In the rows, 128 means zero.
Each run below is a few steps of one of 6 hidden systems, one row a step.
Gumar, path 1 (9 x 18):
[[136 167 194 180 142 122 129 153 138 150  64 176 104 173 126  87 163 146]
 [165  88  73 137  81  56  90 154 105 139 119 172 134 121 102 128  81 138]
 [142 169 118  78  54 163 191 163 147 107 128 151  95 141 131 125 123 130]
 [131 141 171 188  99 101 126 142 118 154  64 132 102 105 114 113 179 121]
 [146  92  83 131 102  94 123 163 136 130 112 155  97 130 100 155  87 194]
 [144 164 147 101  87 146 154 166 152 121 120 192 110 172 142  95 137 134]
 [148 131 144 166  70  80 106 142  95 155  96 142 115  95 108 115 138 110]
 [147 122  86 118  93 122 172 162 135 109 106 133  94 123 100 163 103 168]
 [133 145 150 140 107 136 140 165 169 134  98 172 104 145 132  98 168 142]]
buzin, path 2 (9 x 18):
[[ 86 126 133  76 172 192 209 129 162  70 108 133 133 138 155 150 120 167]
 [178 121  90 129 169 171 107 140 123 183 142  81 194 145 128 147  67 104]
 [144 131  85 172  65  79  78 135 109 130 155 112  77 145 101 112 120 119]
 [100 132 174 101 139 106 145 120 146 106 143 190  98 166 139 124 194 137]
 [146 119 151 107 139 178 148 162 154 159  76 152 172 107 148 120 105 154]
 [129 117  63 153 114 149 141 134 123 103 116  64 107 141 115 143  83 132]
 [133 127 118 121 169  98  96 116 126 134 194 140 125 169 114 139 141 121]
 [144 138 151 114  72 127 101 154 134 154 119 181 127 118 144  88 126 131]
 [110 121 116 131 109 161 183 142 138  98  82 114 102 148 133 135 150 132]]
vepuf, path 3 (9 x 18):
[[124  98 144 110 135 145  86 120 151 169 184 121 118 121 137 148 165 148]
 [ 88 117 155 132 140 117 148 119 132  91  95 174 107 152 141 121 144 159]
 [129 113 107 118 139 129 148 130 114 116  98 116 171  90 133 138  95 110]
 [141 163 135 103 137 160 114 130 141 140 178 119 137 123 135 119 101 133]
 [106 139 159 162 145 104 102 106 110 121 133 127 105 126 122 129 134 141]
 [115  88 129 114 136 134 135 120 130 134 119 120 148  99 139 146 156 124]
 [129 142 142 107 134 159 137 135 141 120 127 150 138 135 144 111 103 149]
 [126 141 123 144 148 108 117 114 105 115 132 112 130 114 120 136  94 136]
 [123 123 136 116 143 135 121 116 134 137 158 114 135 109 132 136 151 111]]
fuf, path 4, 9 rows:
[[ 97 129 141 126 145  50 141 114 110  80 109 184 130 124 117 125 151 122]
 [140 144 132  61 127 147 165 144 146 126 159 138 151  92 130 156 100 147]
 [156 120 143 153 130 183 115 146 144 188  98 102 146 140 141 118 125 129]
 [118 101  89 171 107  97  95 125 113 110 112 115 103 137 117 113 125 125]
 [116 168 134 106 134 114 145 114 123  91 171 147 108 141 125 125 134 115]
 [145 125 168 105 147 133 148 147 136 157 113 158 148 115 127 151 146 141]
 [136 107 103 139 123 144 117 140 131 142 113 105 135  98 120 139  94 152]
 [118 144 114 149 119 150 114 118 126 119 134 105 124 156 139  98 121 105]
 [124 125 136 124 111 100 125 131 125 123 130 163 111 143 124 130 149 123]]
fod, path 5 (9 x 18):
[[188 123 117 128 109 142 119 175 135 179 116 163 147 205 132 115 102 119]
 [137 168 112 154 151  62 110 118 109 112 162 141 105 172  94 125 117 113]
 [112 121 123 156 176 121 155 129 129 107  91 105  96 121 102 167 110 180]
 [153 130 127 112 104 140 156 182 162 138  90 177 120 136 125 125 118 170]
 [139 146 108 138  94 106 108 131  96 109 130 157 110 186 128 100  77 126]
 [141 114  97 164 178 106 125 130 117 136 118 105 134 168 104 159 105 143]
 [153 164 139 133 141 101 148 168 151 136 121 152 108 110  90 142 132 163]
 [118 143 131 140  93 127 144 131 108 104  99 146  85 163 128 121  95 159]
 [144  98  82 138 144 129 127 149 137 127 103 139 140 184 125 132 108 141]]
fod, path 6, 9 rows:
[[153 159 110 160 184 121  76 126 147 162 188  97 173 175 116  91 197  20]
 [ 75 155 146 143 149  96 114  83 133  88 191  75  58  33  98 155 171 160]
 [ 90  72 185  90 119 199 163 124 141 148  72 137 134  81 173 154 147 183]
 [145 122 119  74  73 135 123 147 131 132 138 183 188 142 164  78 143  53]
 [118 148 104 149 139 121  84  80  89 114 182  57 144 109 128 121  97  72]
 [129 115 160 148 180 164 128 121 160 178 127  73 131  81 118 168 183 145]
 [107 146 172  76  79 134 144 138 152 120 150 175 105  89 145 111 179 132]
 [ 83  99 124 111 108 156 118  81  87  94 124 114 152 131 174 109 102 100]
 [150  99 104 132 163 143 108 136 151 169 139  96 192  93 126 134 150  88]]
zer, path 7 (9 x 18):
[[ 95 121 101 178 135 125 144 136 170  98 111  77  54 104 102 133 177 162]
 [109 139 170  85 112 157 144 133 151 109 145 192  91 180 157 118 138 181]
 [174  96 116 141  85 116 117 152 100 175  87 161 127 189 122 140  98 137]
 [162 145  76 137 157 106 156 156 146 126 151  95 107 146  82 167 129 125]
 [119 174 159 153 145 151 134 131 150 125 131 130  98 176 133 101 170 125]
 [125 101 132 147  67 143 124 147 127 142  90 132  77 132 133 126 133 168]
 [145 116 105 102 141 127 147 137 130 128 150 140 109 175 115 172 102 167]
 [149 149 132 154 151 109 125 148 129 149 119 151 127 193 118 121 144 109]
 [138 145 118 152  93 131 143 156 147 132 112 108  86 124 106 128 150 137]]
buzin, path 8:
[[158 153 153  42  74 128 219 172 123 120  90 185 153  67 121 165  73 154]
 [149 195  64 144 175 158 189 149 161  86 124  48 147 128 103 125 117  73]
 [123 112 115 186 187 128  25 108 150 164 178  85 142 129 126  99 155 122]
 [ 95 100 180 135  49 114  72  95  80 140 123 170  83 126 156 107 114 164]
 [117 120 150  75 108 117 218 131 106 102  95 161 132 135 125 178 150 113]
 [175 166 114 119 188 137 157 173 170 149 125 111 173  86 102 147 109 127]
 [109 151  96 179 123 141  71 115 129 107 144  75 113 122 137  73  96 120]
 [ 93  85 152 123 121 118 101  86 103 132 160 136 111 155 148 142 178 112]
 [158 129 181 103 107 114 145 150 116 172 103 178 137 105 120 159 124 151]]
Gumar, path 9 (9 x 18):
[[126 162 180 106  88 128  97  94  77 143 145 152 176  92 160  91 107  69]
 [149 130  96 129 139 139 175 120 106 132 120  51 143  89 101 188 116  99]
 [106 138 116 148 189 159 136 138 194 110 145 104 109 141 125 118 175 154]
 [100  99 153 149 135 129  58  96 110 134 125 151 148 134 162  93 104 147]
 [142 117 124  74 126 136 151 108  89 139 159 130 159 152 132 171 100 105]
 [132 184 149 126 159 129 148 124 144 122 157 100 124  98 113 127 161  96]
 [104 106 106 172 155 132  93 116 129 116 100  86 143  90 137 111 104 146]
 [125  85 112  89 144 173 135 130 138 137 145 135 144 179 152 146 130 141]
 [128 165 179 126 139 118 102 101 104 146 174 138 125 132 132 122 148 107]]
vepuf, path 10:
[[178 167 104  58  89 125 187 180 162 143 179 151 141 114 106 148 161  80]
 [150 205 166 190  93 142 142 156 135 145  86 104  68 140 106  98 122 147]
 [145  54  55 181 103 125  88 137 131 165 111  76 120 140 113 141 139 120]
 [142 120 100  88  79 125 130 167 157 124 159 194 120 194 141 103 155 112]
 [155 166 137 152  89  76 164 153  91 121  74 156 110 142  94 133 105 121]
 [179 128  84 141 119 150 145 161 151 178 135  71 132 115  97 162 142 105]
 [138 149 110 149  94 143 101 161 174 130 146 140  82 173 125  84 154 142]
 [132  97  95 158  75  80 126 134  90 115  87 136 104 150 113 126 127 113]
 [180 126 103 100 103 144 154 166 136 166 133 136 152 150 118 152 144  91]]
fuf, path 11 (9 x 18):
[[ 72 132 121 135  80 168 142 107 128  76 131  85  50 125 143 120 140 150]
 [112 132 189 130 157 133 134 100  90 126 108 169 125 207 148 133 116 138]
 [165 117 104 107 158  76 111 146 125 142 144 171 176 113 105 151  84 140]
 [156 165 107 124 119 159 130 153 164 142 154  85 144  80 117 108 128 100]
 [106 105 138 155  96 154 139 131 138 133  82 111  97 131 143 118 180 127]
 [102 111 126 130 123 109 122 110 105  97 130 146  94 152 128 141 101 169]
 [148 163 148 115 163 125 132 124 114 135 145 142 159 143 126 132 100 114]
 [148 112 112 121 128 125 129 157 150 153 118 137 156 104 120 132 148 116]
 [118 129 115 140  99 147 122 132 139 123 132  98  97 107 123 122 128 146]]
zer, path 12:
[[101  66 144 123  98 145 128 126 116 129  71 152 152 111 169 119 132 138]
 [157 120  81  89 132 104 124 148 132 127 161 145 163 105 118 140  74 140]
 [128 167 140 142 157 115 117 104 100 124 153 106 149 143 123 116 131  68]
 [107 114 146 148 121 141 122 126 147 141 108  96 127  67 136 121 177 118]
 [112 134 150 100 125 143 129 121 132 112 137 142 124  92 142 128  90 173]
 [123 103 126 122 137 120 116 112  98 123 121 139 166 147 141 129 105 103]
 [145 125 105 130 133 108 116 143 139 139 144 120 155  89 112 126 140 103]
 [119 171 156 123 132 139 129 113 120 120 150 114 122  93 128 121 118 120]
 [103  97 144 134 134 150 123 110 121 129 107 115 144 113 154 126 130 123]]

Name the system that made each run.
path 13 (2 x 18):
[[133  96 117 203 101 127  68  92  76 174 133  49  90 146 114 148 123 118]
 [134  64 126  94 142 127 114 145 166 163 155 180 145 181 143 138 210 118]]

vepuf
path 14 (2 x 18):
[[123 143 162 120 139 183 170 128 134 131  82 101 137  66 136 154  90 177]
 [148 125 128 125  72 169 125 162 153 158 108 155 131 168 157  82 152 102]]

fod
path 15 (2 x 18):
[[111 101  76  81  42 140 134 141 142  93 155 136  92  92 136 121 111 154]
 [117 142 201 139 110 158 175 123 113 148  68 135 103 142 141 138 159 137]]

Gumar
path 16:
[[ 95 156 131  86 237 177 217 127 181  69 145 118 135 180 135 155 171 129]
 [107 125 182 163 178 112  23 103 136 163 152 141 175  66 152  71 159 117]]

Gumar
path 17:
[[ 74  59 128 113 194  65 141  83  85  68  93 161 150 105 132 174  94 170]
 [184 152 121 112 118 132 189 191 136 154  55 137 193  72 108 135 100 106]]

fod
path 18, 2 rows:
[[142 120 118 173 134 170 136 155 157 165  94  84  92 134 110 145 126 177]
 [108 129 110 135 144 125 131 131 144  85 132 149  78 187 128 121 109 182]]

zer
path 19 (2 x 18):
[[ 94 144 173 102 167 158 147  83 113 114 162  94 101 102 129 179 107 173]
 [109  81 153 137 171 127 112 125 129 131  72 173 178 147 163 107 139 130]]

zer
path 20 (2 x 18):
[[163 145 115 213  97 165  90 137 108 189  77  18 137  48 111 116  76 120]
 [121  67  37 139 149 171 157 142 161 105 124  92  87 250 126 153 132 152]]

Gumar
path 21 (2 x 18):
[[134  89  89 133 185  61  50 138 141 116 153 191 174  96 117 104  73 173]
 [ 87 152 136  57  91 106 186  88  97  68 190 122  93  91 121 172 131 115]]

vepuf
path 22 (2 x 18):
[[103 128 170 135  83 121 125 115 109 121  89 137 128  77 144  99 153 111]
 [145 107 140 120 127 176 137 128 110 168 115 118 140 146 143 159  91 152]]

vepuf
path 23, 2 rows:
[[ 78  86 153 131 132 162 174  94 102 109  75  95 109 139 152 168 154 143]
 [145 113 107 115 186 162 114 145 161 136 116 144 210 137 157  99 100 122]]

vepuf
path 24:
[[135 145  56 171 135  61 144 120 108  90 142  55  93  96  66 166 130  92]
 [144 153 163 123 164 191 150 163 175 160 125 111 101 106 118 165  95 230]]

fod
path 25, 2 rows:
[[115  75 141 101 139 115 106 150 178 150 126 167 150  36 135 132 174 166]
 [ 86 136 124  98 104 178 180 113 120  63 110 121  90 151 154 133  81 168]]

vepuf
